In the rows, 128 means zero.
One turn moves each row of this set onto another row. After a few examples, where does it send each row asked below?
sege: [170 140 145 170 120 142 129 107 116  92 143 125 139 110]
mikeb: [148  95 137 169 144 124  98 158 102 150 144 113 145 132]
zomon: [120 122 135 157 146 146 106 153 141 148 136 139 106 106]
voput: [163 141 150 162 110 143 132  97 117  97 131 119 139 103]
pulun: [154 103 136 121 112 117  95  96 140 103 152 103 143  99]
bef: [126 129 140 116 113 140 121  83 150 108 147 115 136 119]
pavi: [153  99 155 129 128 107  94 121 121  81 156 118 151 123]
zite: [159  98 119 129 102 122  96 128 121 147 133  79 121 138]
Gofe: [158 105 153 137 129 107  93 117 111  83 151 115 151 106]
sok: [152  99 120 134 112 133  95 137 122 155 134  77 112 140]
gozo: [170 115 147 144 106 120 121 113 104  74 138 111 136 133]
Deris: [120 100 138 154 124 124 140 148  90 128 119 129 129 158]
sobe: [159  89 125 137 111 124 102 132 117 152 130  80 111 141]
Kud: [123 117 141 151 151 146 104 145 146 154 136 130 108 101]
vak: [150 104 139 122 120 128  94 103 153 107 160 107 148 102]
Sep: [107 107 150 115 138 119  96 135 125 141 130 111 104 150]
tis: [130 146 157 149 130 137 119  90 136 108 143 138 145 102]
sef: [103 118 140 116 134 127  98 140 126 139 131 113  98 150]
Ziv: [141 109 116 160 103 153 147 141 125 142 115 121 104 121]
bived: [142 122 118 152 100 156 151 132 126 133 111 117 107 115]
zali: [138 112 121 153 110 156 149 130 127 144 114 115  97 117]
zot: [158 123 156 144 113 119 123 109  95  74 130 114 141 124]
Tilib: [159  98 132 171 141 116  99 155 100 140 145 118 152 121]
did: [125 132 140 152 144 148 102 146 149 147 135 135 116  97]
Sazu: [127 150 153 149 134 142 128  94 130 100 147 139 142 117]
rif: [118 106 142 155 134 124 146 142  88 126 119 134 119 151]
befat: [103 121 148 109 132 117  92 132 130 135 131 115 112 149]
Pavir: [120 112 139 151 127 120 143 145  85 114 119 136 132 150]
vadot: [121 125 147 114 114 123 112  81 143 106 144 120 138 115]
Fil: [156  93 138 176 147 121 106 153  99 147 141 118 138 125]

tis -> vadot
Kud -> Sep
Now find these:
sok -> mikeb
did -> befat
gozo -> sege

One turn moves each row of this set onto another row. After a few examples, where does it send each row asked below?
silag: [111 122 134 172  98 122 129 130 122 118 111 142 126 113 136 113 108 116
 105 105 142 121 131 140 127 144 119 106 111 148 112]
pade: [104 142 134 157 122 126 151 140 172 156 129 159 146 185 122 142 146 128
 148 111 146 118 102 135 155 148 135 105 153 151 126]
zar: [120 113 146 106 119 104 139 116 123 114 158 127 118 171 112 109 119 134
 102 135 113 122 137 156 130 149 131 107 138 136 117]
donu: [116 137 133 136 126 120 146 128 167 139 118 146 118 148 143 172 118 120
 131 107 140 106  87 108  96 137 119 135  94 141 157]
kal: [108 115  96 142 143 109 134 133 158 139 105 136 108 160 174 145 133 160
 115 136 113 132  88 145 117 168 139 125  98 104 136]
bag: [120 144 114 120 121 107 138 105 138 173 101  83 138 140 104 148 146 154
 153 103 106 141  84 105 137 131 115 106 124 130 151]
Vako: [147 150 143 133 131 111 151 156 145 121 146 126 135 154 103 119 130 139
 154 122 118 132 113 110 160 125 122 151 149 149 133]
Fov: [137 154 107  96 142 101 110 128 110 161 110  92 134 129 102 138 119 169
 109 103 127 134 112 126 141 121 145 104 109 145 140]
vek: [114 150 112 153 138 126 163 173 149 167 129  94 128 138 125 138 130 114
 112  98 139 150  74 139 130 166 160 137 140 113 149]
sil: [101 126 124 135 153 131 121 144 154 161 117 106 122 132 147 158 128 135
  91 102 123 129  93 126  96 152  98 159  87 127 151]
Pagel: [117 122 142 125 139  97 121 169 129  99 128 115 144 132 120 116 145 128
 123 148 109 161  95 150 151 142 127 101 113 123 138]
Guk: [108 139 134 113 139 109 152 114 143 176 125  76 157 158 118 117 132 121
  99 143 120 164 117 160 138 138 110 123 122 160 136]
doz: [126 169 114 126 147 110 157 145 146 169 148 131 145 179 114 152 144 162
 105 104 142 114 110 146 140 156 157 114 143 155 122]
Supo: [111 108 147 114 130  84 132 136 116 110 129 130 128 112 132 151 128 150
 126 108 111 130 117 172 161 128 119 109 115 134 118]
zive: [106 145 127 159 132  89 151 138 156 124 130 115 115 177 106 142 101 122
 113 131 136 146 143 128 115 178 152 114 102 121 123]
Vapo: [114 107 120 135 149 115 107 143 152 148 128 116 128 132 143 135 131 163
 157  98 104 108 121 125 119 147 133  84 165 152 135]
banov: [123 150 154 165 134 148 118 134 129 145 129 100 147 166  97 131 145 148
 161 118 138 143 106 154 152 164 103 126 114 161 124]
Rok: [118 139 144 148 147 110 124 141  99 146 104 129 148 125 130 124 111 165
 123 125 117 129 104 159 146  98 114 107 135 156 119]
fus: [111 148  90 156 155 126 141 135 135 159 114  95 123 152 118 182 147 125
 110  97 129 150 131 140 144 154 113 129 129  88 118]
rog: [ 98 140 130 133 140 127 102 121 126 153 150 103 133 176  95 149 152 127
 108 137  82 143 124 138 148 102 136 126 103 148 132]
fiv: [ 92  91 113 116 152 114 148 127 143 166 130 104 109 138  98 131 153 132
 119  82 118 127 105 122 186 120 125 113 131 140 124]
dafeg: [109 131 118 168 131 164 146 155 158 146 137 147 142 158 136 125 149 166
 130  80 154 133 123 153 136 159 119 128 134 120 128]
daku: [120  96 130 136 117 116 142 142 139 128 137 143 115 136 151 137 118 140
 105 138 166 122 111 142 165 122 124 137  81 129 158]
Pata: [105 131 133 130 148 139 137 138 203 182 126 103 128 152  83 130 126 122
 122 117 134 128 118 137 148 162 138 119 134 167 140]
dag: [128 116 136 119 136 139 139 128 177 131 105 131  94 161 129 109 143 170
 158 115 113 134 111 128 141 152 117  94 105 126 123]
Kofo: [122 113 131 146 114 127 130 145 100 139 137  87 108 164 116 158 145  94
 130  98 142 149 151 125 139 141 140 135 105 128 137]
Gava: [132 124  91 127 159 139 157 152 160 178  96 134 115 127 135 151 117 149
 106 104 100 119 128 158 131 147 106 123 112 156 122]
kufif: [102 115 127 101 102 118 132 103  98 158  77 111 115 156 146 146 130 137
 115 115 144 132 110 138 125 121 123 120 127 129 134]
pabir: [115 143 116  92 131 121 131 138  87 173 158 110 123 125 168 136 137 123
 123 116 118 130 113 137 126 145 130 114 103 136 139]
Tase: [100 140 102 147 156 132 140 106 138 176 140 103 132 161  75 108 120 118
 122 100 117 136 100 109 156 132 129 117 136 151 139]
Gikip: [106 144 119 206 151 120 118 109 167 148 143 113 123 145 151 119 129 157
 120 111 122 134 102 125 144 133 142 119 124 118 130]
dis: [130 110 116 132 115 152 120 150 159 170 132  99 127 125 158 137 140  92
 101 128 135 141 142 145 116 125 140 115 129 120 149]
fis: [ 81 132 118 171 111 139 127 125 153 116 149 122 118 161 133 156 137 136
 106 110 125 137 118 151 129 172 150  97 115 144 179]
suba: [104 108 101 133 131 124 138 147 178 170 120 111 141 147  98 164 117 173
  94 102 125 114  89 134 124 104 114 121 122 117 130]
Bipid: [119 127 127 155 110 111 121 134 189 168 120 127 127 143 186 131 130 180
 121 112 126 128 118 141 133 148 128 123 126 122 137]
lolek: [121 133 111 138 135 162 143 168 133 131 134  91 119 157 117 148 159  94
 100 142 138 153 121 125 109 143 130 116 107 121 149]
lor: [104 159 101 141 131 128 142 153 150 140 128  99 117 116 146 171 110 108
  85 129 121 142 120 135 127 134 100 125  82 150 139]
pibi: [119 138 104 122 104 131 123 154 109 142 122 103 110 129 106 142 107 178
 138 119 106 121 119 125 148 141 126 100 109 179 152]
Fidev: [ 90 117 133 131 116 140 134 142 107 142 156 112 137 179 115 156 112 139
 119 125 110 143 124 169 114 148 112 164 123 115 154]
namo: [109 105 126 153 103 136 162 148 115 117 158 112 103 163 122 140 112 131
 138 148 104 137 144 164 139 150 137 122 123 140 136]

Pagel -> Fidev
namo -> lolek
Now find these:
fus -> Gava
lor -> kal
Vapo -> Vako

One turn moves each row of this set onto another row. After a few examples, where does it send each row asked below?
pefu: [ 89 153 141 142 115 114 135 148 121 120 121 130 111  96 138 164 125]
pag: [ 93 145 131 136 106 108 140 139 111 114 128 129 108  96 140 165 120]
Gub: [105 117 117 137 114 145 119 126 110 123 135 150 131 167 125 140 121]
fof: [137 127 139 148 149 134 144 114 148 136 133 100 127 119  75 168 160]
Dama: [126 111 128 130 140 117 146 108 169 129 119 103 113 121  74 123 134]
gezat: [104 141 150 143 127 124 116 154 107 110 125 126  94 132 127 158 106]
fel: [142 128 110 116 128 149 123 132 125 129 121 176 133 157 117 137 115]
Balu: [142 133 106 125 107 122 142 126 118 139 136 178 146 122 138 157 135]
pup: [126 165 134 121 128 117 139 155 135 126 106 157 112  86 130 162 118]
povi: [127 140 101 116 114 138 143 125 140 138 116 181 149 122 129 144 134]
vus: [145 150 125 112 128 104 131 150 129 130 113 163 110  98 137 149 100]
nezef: [134 132 133 123 137 114 100  91 113 128 115  98 157 123 140 160 143]
sobam: [ 91 141 119 126 103 100 140 140 116 132 121 136 120  96 145 156 119]
sune: [174 135 144 107 146 100 102 106 112 118 119 120 140 120 117 157 122]
ralob: [124 131 121 117 107 117 136 153  81 122 130 143 110 134 110 171 114]
Kom: [123 122 119 126 142 135 152 117 156 134 106  95 117 120  67 146 148]
Pok: [126 115 120 121 140 125 150 114 162 131 110 101 113 120  65 133 137]
zokis: [144 115 143 151 146 120 142 107 167 125 137 109 114 119  82 138 145]
bek: [119 121 121 113 141 118 149 117 159 140 111 100 122 115  61 138 134]
regu: [152 134 130 101 121 100 124 106  95 122 120 116 154 110 105 174 144]
Tage: [139 126 133 110 115  85 120  91 112 124 130 118 160 107 123 153 140]
Zube: [143 120 141 156 148 131 144 108 162 127 133 104 118 119  83 152 156]
laf: [156 132 131  86 128  87 118 110 106 120 111 119 141 111 102 151 118]
sedo: [123 142 112 135 132 128 116 123 144 142 113 154 133 117 170 140 117]
Tur: [117 128 121 122 149 134 145 119 154 142 106  89 124 119  68 153 144]
lur: [134 132 132 132 154 139 142 123 148 138 114  94 122 120  66 167 151]
maka: [127 110 137 137 141 108 140 101 171 136 137 111 126 120  79 126 133]
Fud: [150 133 103 116 135 152 120 124 124 126 117 169 127 150 132 144 111]
Dolab: [111 123 137 134 106 122 131 145  92 111 144 147 112 148 106 156 117]
mudam: [126 115 129 121 147 112 139 110 170 138 119 105 119 120  71 123 125]
Sif: [144 121 147 155 155 129 133 107 159 134 140 105 125 124  85 154 150]
Lum: [152 138 132  98 150 115  97 109 107 123  95  98 137 127 118 159 120]
Kuvub: [138 130 134 108 143 101  93  95 124 125 106 100 144 123 136 137 116]
kar: [103 124 108 140 113 141 121 128  96 134 129 134 133 152 143 162 130]
ginu: [106 141 127 127 132 123 111 151 107 126 106 119  97 129 142 154  95]
fer: [134 160 131 120 130 113 135 148 128 117 112 150 101  88 138 161 105]
Zam: [120 158 114 124 137 139 127 135 154 138  97 160 132 105 149 145 122]
fogu: [134 110 136 141 139 113 146 105 169 126 133 109 114 119  78 127 138]
Limi: [126 122 122 122 107 126 132 138  87 108 141 148 108 147 108 160 110]
lud: [118 155 112 129 133 134 127 124 148 132 105 150 126  99 164 149 120]
tegep: [138 142  98 115 113 133 146 121 133 131 121 178 142 110 135 154 130]
kele: [155 133 115 127 137 145 112 137 108 132 123 161 122 154 134 155 112]
pavo: [135 127 125 136 149 143 147 117 155 133 111  95 116 120  71 158 155]
Tozo: [147 114 147 146 147 113 138 106 165 132 145 115 123 121  78 139 140]
roriv: [108 117 102 132 110 147 126 115 106 123 134 148 134 159 135 148 125]
dov: [104 134 135 138 127 128 113 141 102 108 124 120  93 136 137 155  99]
zon: [143 127 133 147 149 138 148 115 155 129 124 101 117 117  75 161 160]
Sutog: [116 129 120 103 120 100 115  94 109 128 108  97 158 114 125 155 138]

Lum -> Sutog
Zube -> zon
Now find these:
Limi -> dov
maka -> Tozo
ginu -> sobam
Gub -> Dolab

